(in the rows, 128 means zero)
A state moves one step at a time under one of 8 hidden systems, and each row is a state written as 18 numbers. Each run below is a few steps of one system.
pizon, path 1:
[[107  91 142 109  96 186 134 159 198 167 153 132 145 131 112 102 101 113]
 [ 99  87 115 116 132 179 105  87 127 127 172 115 115 144 114 113  57 148]
 [150 111 141 156 141 117  97  52  99 117 137 143  98 188 142 106  91 127]
 [171 163 156 155  70  76  92  94  96 139 117 141 152 160 115 146 131 116]
 [147 172 132  80  85 108 113 145  73 117 127 156 186  98 115 133 153 150]
 [101 116 124  95 180 127 134 168  84 134 111 168 162  87 156 157 150 159]
 [120 115 105 177 203 130 130 187 129 114 103 120 127 113 122 169 135 117]
 [134 125 131 163 140 137 152 205 167 103 134 123 107 143 101  93 136  72]
 [ 94 132 152 126  84 168 149 163 176 166 170 140 105 140 117  92  96 117]]
Duvu, path 2, 9 rows:
[[140 142 114 165 141 128 127 149 156 118  94 104 111 137 113 223 101 152]
 [204 164 144 128 101 141 142 149 155  85  97 133  90 170 106 131 115 121]
 [189 126 177  81  74 137  98  97 100 141 119 153 138 143 122 108 106 111]
 [ 98 104 149  95 127 152  95 141  53 142 159 153 135 102 120 138  69 131]
 [103  78 121 145 220 159 123 144 110 115 124 146 107 135 146 145  95 141]
 [148  91 152 177 161 122 139 135 172 148  91 110  77 153 144 152 127  81]
 [144 139 156 140  76 157 140 141 189 162 143 119  96 157 110  93 104  92]
 [146 127 124  90 101 194  95 121 157 177 140 136 183 121 108 111 103 150]
 [134 117  98 129 144 156  83 145 103 123 121 100 178  94  87 189  92 142]]
nikel, path 3:
[[105 159  82 143 183 104 166 144 134  93 115 133 116 118 155 138 174 177]
 [ 85  90  98 142 144 114 156 164 162  94 126  73 128  93 112 175 143 109]
 [ 54  95 141 108  78 138 154 155 155 152 178 125 143 109 120 111 121 108]
 [ 92 160 132 139  98 121 153 105 173 171 154 166 133 159 157  91 154 170]
 [130 133  90 177 160  98 130  64 172 144 110  93 129 141 154 124 172 142]
 [ 91  95  91 152 139 100  99  83 102 123 155  63 143  92 114 135 124  99]
 [ 76 137 118 125  87  97 118 126  76 102 188 145 160 122 112  97 119 137]
 [121 166 122 124 115  79 161 140 129  96 124 172 162 140 146  99 198 158]
 [131 141  93 110 144 104 167 138 155 120  93  84 127  75 141 140 196 126]]
Duvu, path 4:
[[109 142  88 141 159 125 162 111 184 141 104 112 131 125 157 165 164 185]
 [170 193 118 139  99 100 149 162 150 120  93  97 124 108 113 139 182 110]
 [159 164 119 103  75 106 121 105 110  88 149 136 158 136 106  59 155 124]
 [100 118 129  94 106  92 107  74  68 133 147 148 174 109 147 139 138 163]
 [ 66 134 114 127 166  96 158 162  75 101 136 139 102  95 152 166 133 159]
 [135 126 125 140 187 104 172 140 147  98  98 141  85 140 165  97 184 118]
 [132 129 155 131  90  90 145 110 151 168 124 114 117 120 145  83 180  66]
 [ 69 143 111 109  91 143 133 132 138 162 189 127 156  99 118  68 135 138]
 [ 95 121  73 123 169 141 120 121 138 137 129 120 194  94 134 147 158 180]]
Gam, path 5 (9 x 18):
[[129 216 128 129  82 130 139 186 122 155 135 134 119 108 106 141 125 145]
 [142 155  76 150 133 121 144  97 177 121 114  51 104 104 120 127 160 127]
 [ 86 105 112 111 131  98 114  44  98 154 145 117 155 105 160 128 146 159]
 [107 147 119 103 117 108 143 141  81  56 156 176 138 148 126 113 125 177]
 [141 141 159 112 116  97 190 166 144 108 103 144  73 129 152 115 169 100]
 [ 98 152 130 109  74 129 135 143 139 186 156  86 126  74 110 119 132  95]
 [120 148  63 131 148 158 116  92 140 112 164  94 139 120 112  58 133 148]
 [124 123 120 113 186 102 135 106  98 135 104 170 151 115 178 111 185 158]
 [ 85 152 130 106 114 110 158 197  99 106 130 150 135  94 123 187 130 160]]
voza, path 6 (9 x 18):
[[ 78 116 137 102  53  92 144 112 134 133 166 138 175 120 129 111 159 131]
 [120 102 118  74 158 163 125  95 117 134 112 151 146 120 156 171 110 202]
 [175 141 115 149 214 131 124 125 108 122  93 125  92 124 148  99 151 108]
 [128 150 129 188  95  94 128 161 151 155 128  81 118 113 101 151 143  66]
 [ 82 129 116 120  66 119 150 146 147  76 170 138 146 152 101 141 107 166]
 [118 104 141  66 138 128 154  83 122 131 121 171 135 133 181  93 159 169]
 [173 140 116 126 178 161 105  99 129 177  82  89 105  95 142 164 125 133]
 [139 159  93 202 146 106 107 150 116  91 145  91 113 141  90 117 121  91]
 [ 80 115 153 143  60  68 150 142 137 128 156 152 161 146 127 131 154 111]]
fosud, path 7:
[[ 89 147 159  93  75 107 130 137  68 157 155 127 106  88 128 153  97 127]
 [ 90 133 125 152 103  89 121 132 133 150 152 171 203 139 135 101 176 136]
 [111  86 115 191 179 116 122 151 161 133 104 108 136 136 125 185 132 106]
 [110 180  80 141 134 141 151 156 130  82 153  86  80 108 101 131 107 150]
 [136 148 136 117 108 125 166  91 176 150 134 125  84 142 159  57 166 121]
 [159 118 162  86  96 154 130 134 168 187  83 129 142 113 134 185 125 132]
 [149 123  87 100 109 148  90 100 120  94 133 107 205 118  90 132 123 157]
 [115  85 111 134 197 117 109  68  86 126 129 106 109 112 157 102 131 115]
 [ 99 157 145  95 138 103 160 162  69 126 119 154  92  86 159 165 132 153]]
fosud, path 8 (9 x 18):
[[136 106 165 122 106  95 124 126 110 105 111 195 170 175 142 170 129 155]
 [135 115 130 190 117  85  88 118  92  95 136 110 138 156  95 158  98  87]
 [ 91 163 117 174 143 125 116 165  89 151 174 114  95 100 112  84 114  90]
 [107 150 138 136 151 148 168 192 171 159 131 176 119 132 153  86 164 130]
 [166 111 137 131 121 160 150 153 207 106  94 140 128 175 118 158 119 144]
 [184 139 115 126 103 163  97  78 140 109 131  83 102 147  90 127  75 130]
 [159 155 134  94 140 154  96  92  80 175 134 126 120  94 139  72 125 119]
 [139 106 152  73 157 138 128 165  95 139  99 187 171 100 151 128 164 128]
 [118  67 134 116 133 111 132 141 110  52 125 156 158 160 117 159 112 130]]
fadeb, path 9:
[[120 150 160 107 127 152 123 149 117 187 119 195 155 128 151 160 115 177]
 [191  91 119 111 181 151 112 110 150 125  66 118 155 124 137 155 148 126]
 [135  96 127 176 135 116  99  80 127 140 141  73  96 133 116 106 107  65]
 [108 152 155 167  78  99 101 154  86 130 169 164 147 159 104 138  89 121]
 [154 109 169  65 111 124 141 126 115 109 100 197 158 149 154 131 144 156]
 [165  98 148  87 164 153 136 139 126 153  92 105 102  80 143 110 149  70]
 [148 164 105 192 158 134  99 156 113 119 150 110 108 138  94  79 113  85]
 [100 150 144 170 114  97 132 114 133 141 154 194 137 188 154  93 139 162]
 [122  87 163 102 133 143 145 161 169 175  92 168 160 124 153 176 143 134]]
pizon, path 10, 9 rows:
[[129 185 112 126 122 118 111  57  80 137 147 134 101 137 148 118 111 185]
 [190 143 138 122 134 101 112  85 124 132  71 152 163 149 153 153 171 152]
 [137 105 131 106 106  91 120 156 107 119 100 107 189  81 109 174 168  94]
 [ 70 132 100 115 158 109 159 181  84  96 155 129 122  74 131 111 156 126]
 [ 92 142 123 163 181 134 175 167 166 139 121 151  80 141 162 136 142 155]
 [172 129 129 142 120 172 139 160 208 137  99  94 101 144 104 154 110 108]
 [139  95 136  90  97 169 124 115 156 141 153  97 120 113 105  64 111  78]
 [ 71 110 119 130 118 126 117  52 122 164 181 124 126 136 149  95 108 152]
 [149 139 110 147 124  99 111  51 121  90 118 132 126 179 138 158 114 182]]
Gam, path 11, 9 rows:
[[128 114  92 121 184 161  96 135  84 114 142  82 122  76 102 106 103 100]
 [ 85 105 118 186 206 117 120 141 108 137 142 162 133 142 155 108 139 128]
 [101 128 140 138 121 134 149 181 174 150 117 183 171 152 138 169 139 168]
 [159 144 131  91 108 176 152 130 180 135  97 107  86 128 126 179  97 165]
 [159 161 131 142 117 117  94  60  91 162 123  87  78 121 131 143  93 126]
 [132 138 110 181 109  67  90  92  88  93 145 122 169 154 109 125 142 116]
 [126  59 141 106 113  96 153 130 152  69 115 145 164 153 134 127 165 107]
 [117  87 176  56 101 163 149 160 119 140 136 151 107 109 133 114  98 105]
 [152 174 128 142 141 172 111 171 112 151 152 122  92 118 103  70  96  96]]
fadeb, path 12:
[[ 72 135 133 128  88 135 157 182 138 114 156 140 105 133 114 178  86 159]
 [165 161 120  62 105 156 153 110 146 106 100 129 113 125 134 161 117 194]
 [144 152  95 103 124 125 124  85 131 160 112  60 128  68 129 120 167 118]
 [ 84 132  71 171 132 100 111 135 111 100 172  88 172 103  97 113 144 116]
 [ 55 102 125 122 120 100 165 120 114  82 164 161 116 148 146 139 118 172]
 [120 133 149  80 111 130 176 165 139 120  95 121  79  97 142 194 124 150]
 [184 177  90 104 110 153 135 127 160 102 109  70 109 103  93 118 141 127]
 [ 90 166  83 140 108 118 122  81 128 150 176  99 144 108 128  71 151 143]
 [ 46 115 103 135 143 106 137 156 112 128 153 149 177 104 137 163 142 168]]
buf, path 13 (9 x 18):
[[106 126 138 112  61  81 108 127  96 129 136 124 187 106 109 178 138 126]
 [ 98 114 108  72 143 147 143 164 119 112 132 163 191  98 135 130 155 174]
 [134 144 106 109 197 128 144 125 111 148  96 117 109  76 166 119 176 139]
 [113 169  95 177 131 108 139 153 148 152 131  66  98  90 113 147 148 101]
 [ 78 112 118 153  89  85 173 127 187  90 152 112 131 153 126 121 157 125]
 [ 97 130 126 103 103 125 149  59 156 147 137 152 127 153 168 134 128 200]
 [183 204  98 104 121 171 116 112 141 130 117 120 126 128 113 114 122 184]
 [188 147 103 116 109 102 115  96 109  77 113  72 135 108 100 114 152  96]
 [ 83 113 113 124  91  80 106 107  72 111 162 106 170  93 110 157 123 123]]
voza, path 14, 9 rows:
[[129 181 138 149 108 149 110 168 105 173 153 102  94  96  95 114  94  91]
 [ 99 127 110 144  97 153 110 155 154 128 181 147 191 149  92  85 115 136]
 [127  38 148  81 139 138 128 112 140 118 115 155 180 136 145 119 142 116]
 [151  92 156 104 174 158 124 130  94 137  99 120  67 112 145 163  84 108]
 [138 176 139 177 134 147 120 167 116 149 153 130  73 143 110  85  97  92]
 [120 126 136 138  56 138 119 141 179 153 159 132 181 151  94  94 129 106]
 [132  58 133  63 109 154 115  94 124  94 131 135 170 133 121 138 101 144]
 [146 102 154 106 190 141 111 110  58 141 113 150  87 112 161 116 105 114]
 [151 167 146 185 141 146 101 179 130 186 124 134 108 130 108 128 107  88]]
nikel, path 15 (9 x 18):
[[ 82 179 139 149 104 137 156 165 139 175 168 142  78 124 136  95 115 131]
 [127 145 101 192 160 143 118 137 190 160 123 142 163 162 128 118 150 146]
 [124  59 104 122 139 127 107  61 158 135 115  92 177 123 133 166 133 138]
 [ 94 106 139 105  82  97 130  66  85 108 171 108  98 125 134 109  99 120]
 [118 186 141 170 120  72 131 143  80 121 150 168 111 145 138  80 156 111]
 [160 171  95 154 143 107 119 164 135 130  92 118 189 102 115 146 188 130]
 [129 100  87  63 133 170 133 130 144  99 125  80 162  73 106 128 136 138]
 [ 64 106 132  83 138 147 169 136 110 111 167 151  80 115 154 103 102 160]
 [ 91 157 139 186 134  92 169 165 155 132 128 156  88 165 148 153 135 142]]
buf, path 16, 9 rows:
[[108 130 110  61 122 142 179 148 151 124 125  95 113  63 138 111 169 127]
 [ 82 155  89 150 137 109 138  93 135 163 161  98 124  95 146  69 170 126]
 [112 160  80 193 134  92 128 105 170 120 128 112 152 153 126 144 161 160]
 [135 130 108 107 100 114 160  91 168  80 106 104 118 141 130 190 129 181]
 [122 171 120  57  80 138 150 102 104 110 150 113  99  98 130 114 119 171]
 [148 189 104 116 103 104 110 111  92 129 147 129 166 104 116  68 173 130]
 [139 124  92 146 132  89 101 106 122 124 105 104 209 104 117 164 178 128]
 [ 87 104  92 101 149 128 148 148 123  91 123  98 147  77 125 191 133 166]
 [ 84 165 111  98 145 110 183 151 104 110 140 133  78  87 160 111 157 158]]

Which system made each of these runs?
path 17 (2 x 18):
[[ 96 109 102 101 127  90 122  61  96 115 146 127 174 110 153 114 166 159]
 [102 121 117 142 145  60 151 107 105  88 103 135 125 128 155 195 156 161]]
 => pizon
path 18 (2 x 18):
[[ 75 132 108 164 154 103 144 117 121 119 134 130 100 145 151 196 105 182]
 [144 183 143 102  92 129 182 163 151 101 111 151  79 141 135 143 133 166]]
 => buf
path 19, 2 rows:
[[116  93 122 205 159  90 128 129 144  87 123 117 107 175 122 158 119  99]
 [117  86 159 133  79  93 103 138 117 159 132 120 185 113 108 155 136  69]]
 => nikel
path 20, 2 rows:
[[ 62 135 118 177 130  94 153 191 139 139 138 119 130 103 126 180 143 123]
 [ 88 127 116 116 125 130 193 160 186  87 133 155 115 151 145 127 146 173]]
 => voza
path 21 (2 x 18):
[[140 139  98  78 130 129 123 146 101  86 109 139 196  95 114 152 157 169]
 [107 116 111 106 195 109 144 155  77 120 111 127 129  65 156 128 171 119]]
 => voza
path 22:
[[145 157 125 150 115 149  69 121 102 159 161 144 178 140 100  70 115 114]
 [111 111 135 128 117 127  99 122 112 125 152 194 205 165 126 120 122 165]]
 => pizon
path 23 (2 x 18):
[[153 145 156  92 116  75 129 119  52 112 113 145 118  97 145 117 161 101]
 [139 131 134 125 136 100 154 188 116  91 121 136 133 110 117  80 184  69]]
 => fadeb
path 24:
[[ 83 103 115 137  98 137 165 154 202 125 158  88 120 121 108 104 134 101]
 [106 136 108 132 122 173 137  93 198 183 137 113 111 141 142 137 105 181]]
 => fosud
path 25, 2 rows:
[[169 120 103 166 182 138  67 122 105 127 120 130 183 138 107 109 133 107]
 [110  89 139 183  96  80 114 117 132  99 137 120 141 172 108 178 108 106]]
 => Duvu
path 26:
[[138 120 122  93  90 154  99 110 133 185 132  77 165  72 104 147 119 111]
 [106 102  95 145 174 149  93 131  82  80 161 134 147 136 106 121  84 146]]
 => voza
path 27 (2 x 18):
[[151 134 112  96  91 152  90 133 110 118 119 116 186 108  86 189  94 159]
 [125 103  92 141 166 110  96  68  89  99 153 113 156 124 129  71 144 115]]
 => fosud
path 28:
[[ 88 148 119 124 172 105 155 162 109 132 118 178 152 110 165 142 175 173]
 [121 132  93 127 106 117 170 142 191  87 108  77 120 115 111 181 152 144]]
 => nikel
path 29 (2 x 18):
[[146 141 107 119 168 159 145 192 139 111  90 104 104  91 114 188 119 143]
 [ 87 119 126 174 154 123 129  96 138 178 134  92  70 123 151 170  95 130]]
 => Gam
path 30:
[[180 153 159 110 118 145 113 205 105 142  94 134 139  97  98 164 120  93]
 [156  86 128 113 134 153 104 123 103  64 149 124 129 149  97  77  95  92]]
 => Duvu
path 31, 2 rows:
[[ 88 100 142 120 159 123 126  75  94 143 156 177 116 153 176  90 119 158]
 [143 186 149 124  96 113 139 193 107 111 125 194 151 147 121 130 141 151]]
 => Gam
path 32:
[[122  79 153 138 105  94  98  68 117 172 134 100 137 120 137 121 134  73]
 [131 127 142 151 125 140  95 134  97 124 129 150 123 161 110 197  54 159]]
 => voza
path 33, 2 rows:
[[130 130 102 133 152 151 140  98 161 104 153 147 128 168 141  38 145 152]
 [122 116 144 129 102  92 114 102 138 195 102 119 176 100 146 176 164 120]]
 => Duvu
path 34, 2 rows:
[[166  96 136 131 102 122 133  92 176 110  97  70  96 143 112 177 112 101]
 [137 157 134 121  49 131  96 108 109 141 166  94 133 121  87 119  87 110]]
 => fadeb
path 35:
[[109 139 124 161 137 115 149 108 147 103 161 168 110 188 147  54 139 143]
 [159 154 156  87  91 119 143 153 148 165  93 168 171 117 143 124 188 133]]
 => Gam
path 36 (2 x 18):
[[180 157 149  53 123 137 134 111 100 141  86 150 121 100 153 130 149 153]
 [166 168 110 116 170 160 145 144 115  93 111  96  49 114 121 126 104 134]]
 => nikel
path 37, 2 rows:
[[ 62 102 135  98 131 107 180 149 137 109 138 176 140 129 165 137 157 170]
 [116 114 135 172  98  78 142  94 161 104 118 127 122 181 137 189 123 150]]
 => fosud
path 38 (2 x 18):
[[137 126 115  65 126 175 127 133 141 134 135 167 193 120 128  85 149 170]
 [161 156 121  83 186 157 144 168  92 107  92 137  93  86 141 142 131 147]]
 => Gam
